Each named turn below is shown by a few rows before and after it. Which turns, in which order, take the first row of each later pair to the second? The first pair is answered.
Q_925:
[ 13.5   4.8 -26.9  26.2 -11.4  46.5  26.9  16.2  -3.6  21.2 -10.5  21.0
   2.2 -19.3  31.4  17.5 -53.7] -> [-25.6   1.8   7.8  -8.2 -33.3  39.3  43.8 -10.2  -6.3  -5.1 -32.6   6.7
  -6.5 -47.3   6.2  34.6 -32.4]
[-38.5  21.8   7.9  -0.5  42.7  16.1   1.3  -9.6  22.0  16.0  14.7  12.2
   1.6  45.4 -34.7  -0.5  56.5] -> [ 22.7  24.1 -40.8  50.6  30.5  -8.9   6.6  42.4   1.0  24.7   7.3  24.6
  19.1  41.3   7.1 -24.0  -7.2]
[ 10.7  -7.1   4.9 -20.3  -4.6   7.8 -26.7 -18.6  15.5   7.3  27.5  -7.3
 -17.5  -6.1   6.6   3.2 -21.1] -> [ 16.2 -10.7  -3.6 -15.9  -9.8   1.9 -22.9  -7.4   7.9   3.0  23.7  -7.2
 -12.7  -9.9  14.8  -0.8 -36.6]
Q_672:
[ -2.5   1.9  15.8 -46.6 -18.2   8.7 -15.1 -30.7 -14.4 -14.9   0.3 -16.6
 -30.2 -50.4  -3.7   9.5 -10.5] -> [ 38.6   4.3  23.9 -26.9 -24.7   6.3 -32.1 -32.6 -23.9 -23.0  -1.2 -12.1
 -14.1 -23.9  16.6  -1.6 -22.2]
[ 14.5  -0.7   5.5 -13.3 -11.3   3.5 -12.8 -11.1 -10.1   4.7   3.0   5.3
   6.5  -3.7  11.2 -11.0   9.6] -> [ 15.0   9.7   0.4 -10.4  -8.6  -4.6  -9.9   1.7  -6.0   6.2   3.6   6.8
   6.3  -8.9   1.9 -16.6   9.7]
[-24.4 -45.1  11.6 -21.1  13.0  36.2 -17.1 -55.2 -15.4  -4.4   1.6 -10.2
 -11.5  19.9  33.9  53.8   2.8] -> [ 63.1  -4.1  -3.0  29.9   7.1  -8.4 -33.0 -11.0 -26.5  -4.3  -2.2   6.9
  29.7  48.9  47.5   5.2 -22.0]
[ 31.4   2.3  18.6   6.4  -0.2  17.3 -31.8 -24.7 -34.7   2.7  -4.0   1.9
   9.3   2.8  20.4   9.3 -21.1] -> [ 31.8  29.7  -5.3  17.4   9.2 -17.8 -22.7  10.8 -27.3  13.8  -2.0   3.5
  17.5 -20.6 -10.8 -15.7 -16.0]
Q_28:
[ 43.0   7.0  -7.9  21.0  17.1   4.7  -9.4   1.2 -10.7  16.9  20.0  11.7
   9.2  41.0  19.7 -33.5   1.5] -> [ 42.4  31.6  -3.3  11.9   6.6 -29.0  -6.8  12.2  -8.6   4.9  10.7   6.3
  14.2  13.2  -4.7 -47.3   7.0]
[ 35.5   3.9  43.3  11.7   1.7 -44.2   6.9  18.3  15.5  -5.0 -15.9   1.5
   0.0  -0.3 -25.2 -27.3   9.2] -> [  7.1  -8.8  21.4  -9.7  42.5  -4.1  -6.8   9.5  35.1  30.6  17.6   6.5
 -27.3  -3.9 -30.7 -20.7  23.8]
[-25.3  10.9 -11.2 -29.4  12.9  -1.8  15.3  11.3  -2.3   4.1  -1.6 -10.9
 -20.6 -48.6 -45.1   5.1   8.8] -> [-15.1 -36.3 -12.1   3.0  20.0  53.4  11.5  -9.4 -12.9  15.1   4.1  -3.5
 -18.1  17.4   9.4  31.5  -9.9]
Q_625:
[ 48.2   1.7 -15.7  37.8   7.7   3.7 -14.6  17.9  -9.4   8.1  17.1  17.8
   7.4  46.7  28.1 -20.2 -20.1] -> [ 39.3  20.7   3.6  42.5   1.4 -11.1  -1.2  22.1  -1.8  -0.2   0.7  15.2
  23.8  60.3   2.0 -23.3   4.6]
[  6.9   7.9  11.5 -22.8 -21.9  -7.2   0.5 -12.1  -2.2 -24.9 -17.5 -10.4
  -2.3 -19.1 -15.5 -13.8   8.4] -> [ 13.1 -11.4 -17.4 -21.4  -2.0  20.3 -16.0 -13.6  -3.8   3.3   9.4  -3.4
 -22.0 -22.2  11.2 -10.2 -12.5]
[-45.2  16.2  30.0 -67.3   5.5  -4.7   2.6 -32.6  23.2 -18.1  -2.1 -30.3
 -23.7 -46.1 -43.7  -2.4  48.0] -> [-28.3  -1.0  13.6 -76.1   0.0   7.0 -14.4 -41.8   3.4 -11.3   6.8 -33.8
 -40.1 -73.2  -9.1   1.8   5.6]
Then:
Between the rows of a pair lie 2 to 4 turns.
[  3.0   4.7 -25.1  -3.4  31.1  13.2   5.4  10.8  15.9  40.1  24.2  25.1
 -19.5  -2.8 -13.4 -19.5  16.4] -> [-11.0 -37.7 -12.9   7.5 -15.9  19.5  33.4  -2.2 -14.0  12.0 -10.9  15.3
 -10.6  -4.5  29.7  10.0 -27.5] => Q_925 then Q_672 then Q_28
[ 14.7 -18.7  -6.4   1.9  -3.3  30.8  -0.8 -17.3 -13.8   9.5  18.5  -0.2
 -14.6   2.9  47.4  12.0 -17.7] -> [ -5.1  13.1 -14.8 -25.9   5.5  -3.9   1.4  -4.9  -3.8   6.7  22.1  -8.2
 -21.5 -53.6   0.8  -7.7   6.0] => Q_28 then Q_28
[ 18.5  -4.7 -11.6  22.5 -18.5  21.5  10.4  24.7 -25.0   4.6  -6.3  24.7
  28.1  11.5  19.7  -6.5 -22.4] -> [-24.8  12.3  -4.2 -31.3  -9.5  11.6  12.4   9.1 -10.9   1.7  -1.6   8.6
   4.9 -42.2 -29.4  -5.9  13.6] => Q_925 then Q_672 then Q_28
[ 6.1  0.7 -2.0 40.6 21.8 21.6 -3.7 19.6 15.4 14.0 -0.5 14.2 25.4 66.7
 18.9 -8.7 -1.9] -> [-28.7  -8.9  -4.0   1.5  39.8  42.5 -10.5  -0.9  28.9  28.2  19.3   8.3
  -2.3  44.4  -2.2   6.1  17.6] => Q_625 then Q_28 then Q_28
[ 10.2  25.8   9.7  10.2  -1.4 -27.6  -1.4  -6.9   4.7  -5.4   5.9   3.1
  14.5 -20.2 -29.7 -23.3  19.6] -> [ 13.1   4.5  21.3 -17.8  -7.8  -1.6 -21.8 -42.5 -10.7 -10.5  15.4  -3.2
  -4.4 -35.2  -5.7 -10.8   4.9] => Q_625 then Q_925 then Q_672
[ 14.0  43.9   6.2  -5.5  -8.6 -41.4   1.5   1.3  -4.5   1.7 -14.3   4.8
  29.3 -12.9 -33.3 -26.1  25.5] -> [-13.1  -3.2   0.7 -47.9 -12.6  -1.5  -6.1 -36.7 -19.8   3.0  -3.0  -8.0
  -8.3 -53.8  -1.5   5.2  -5.8] => Q_672 then Q_625
[  4.6   9.4  30.7 -23.0 -26.3 -13.3  15.8 -39.1   3.5 -38.0 -19.3 -25.0
  -8.8 -41.0  37.8  18.1 -18.7] -> [-12.9  15.1 -39.2 -11.8  44.7  12.0   9.0   0.6  34.8  26.4  35.8  -3.5
 -33.9 -42.1  19.3   3.6  -9.5] => Q_625 then Q_672 then Q_672 then Q_672
[ -3.4  26.4 -20.8 -60.3 -16.1 -26.5  13.2 -17.4  -4.2 -13.7  13.1  -7.9
  -6.2 -74.5 -23.1  -2.3 -26.3] -> [ 26.8 -23.2   2.4 -14.2  -0.9  50.0 -13.2 -52.8  -6.8   1.7  23.4  10.9
   7.9  54.6  40.6  25.8 -26.8] => Q_925 then Q_28
[ 10.5  22.2 -11.5 -33.3  48.9  19.5  -2.1 -15.4  36.6   5.4   8.2  10.3
 -17.6 -16.8 -14.8 -18.2  23.5] -> [  6.9  18.7  -5.4 -33.3  46.5  23.8   2.9 -17.3  38.8   2.4   6.0   6.2
 -12.9 -10.8 -17.2 -15.4  31.1] => Q_625 then Q_925 then Q_672
[ -1.4  11.7 -11.5  31.8  -3.7 -10.3  24.4  17.9  14.6  32.7  11.1  35.4
  15.9  10.3  35.6   5.1 -18.5] -> [ -8.6  14.0  10.7  16.6 -35.0 -30.3  37.0   5.3   4.1   0.5 -11.5  21.4
  21.2 -11.8  27.5  12.1 -17.0] => Q_925 then Q_672 then Q_672 then Q_672
[  3.0   6.2 -12.8  21.5 -30.1 -34.4  37.5  22.9  -2.2  -9.4  -3.7   7.6
   7.8  10.7  -6.7 -22.7 -22.6] -> [-43.5 -12.3  -8.8  -0.6 -24.9 -10.0  45.3  -2.4   4.5  -5.8  -2.7  -1.8
 -12.4   8.2 -18.1   5.5  -8.0] => Q_672 then Q_28 then Q_625
[-37.6 -35.4 -10.1 -14.8 -30.5 -13.9  38.8   2.1 -14.2 -15.3 -15.5   0.0
 -10.0 -68.6  -2.1   9.5 -36.2] -> [ 44.1 -18.9 -31.8  38.5 -16.8 -19.6   8.1  28.6 -21.3   2.2  -0.7  22.2
  12.9 -19.3  29.0 -22.3 -63.4] => Q_28 then Q_672 then Q_672
[-17.7   9.7  43.0 -54.4   9.8 -15.6  -3.7 -48.4 -10.2 -13.6  -3.5 -29.2
 -22.3 -40.1  -4.4   7.5  33.2] -> [-0.6 12.6 34.4 21.9 44.4  4.9  1.2 -9.1 12.0 18.4  4.2  2.8 16.7 68.7
  1.4  0.8 52.4] => Q_28 then Q_925 then Q_625
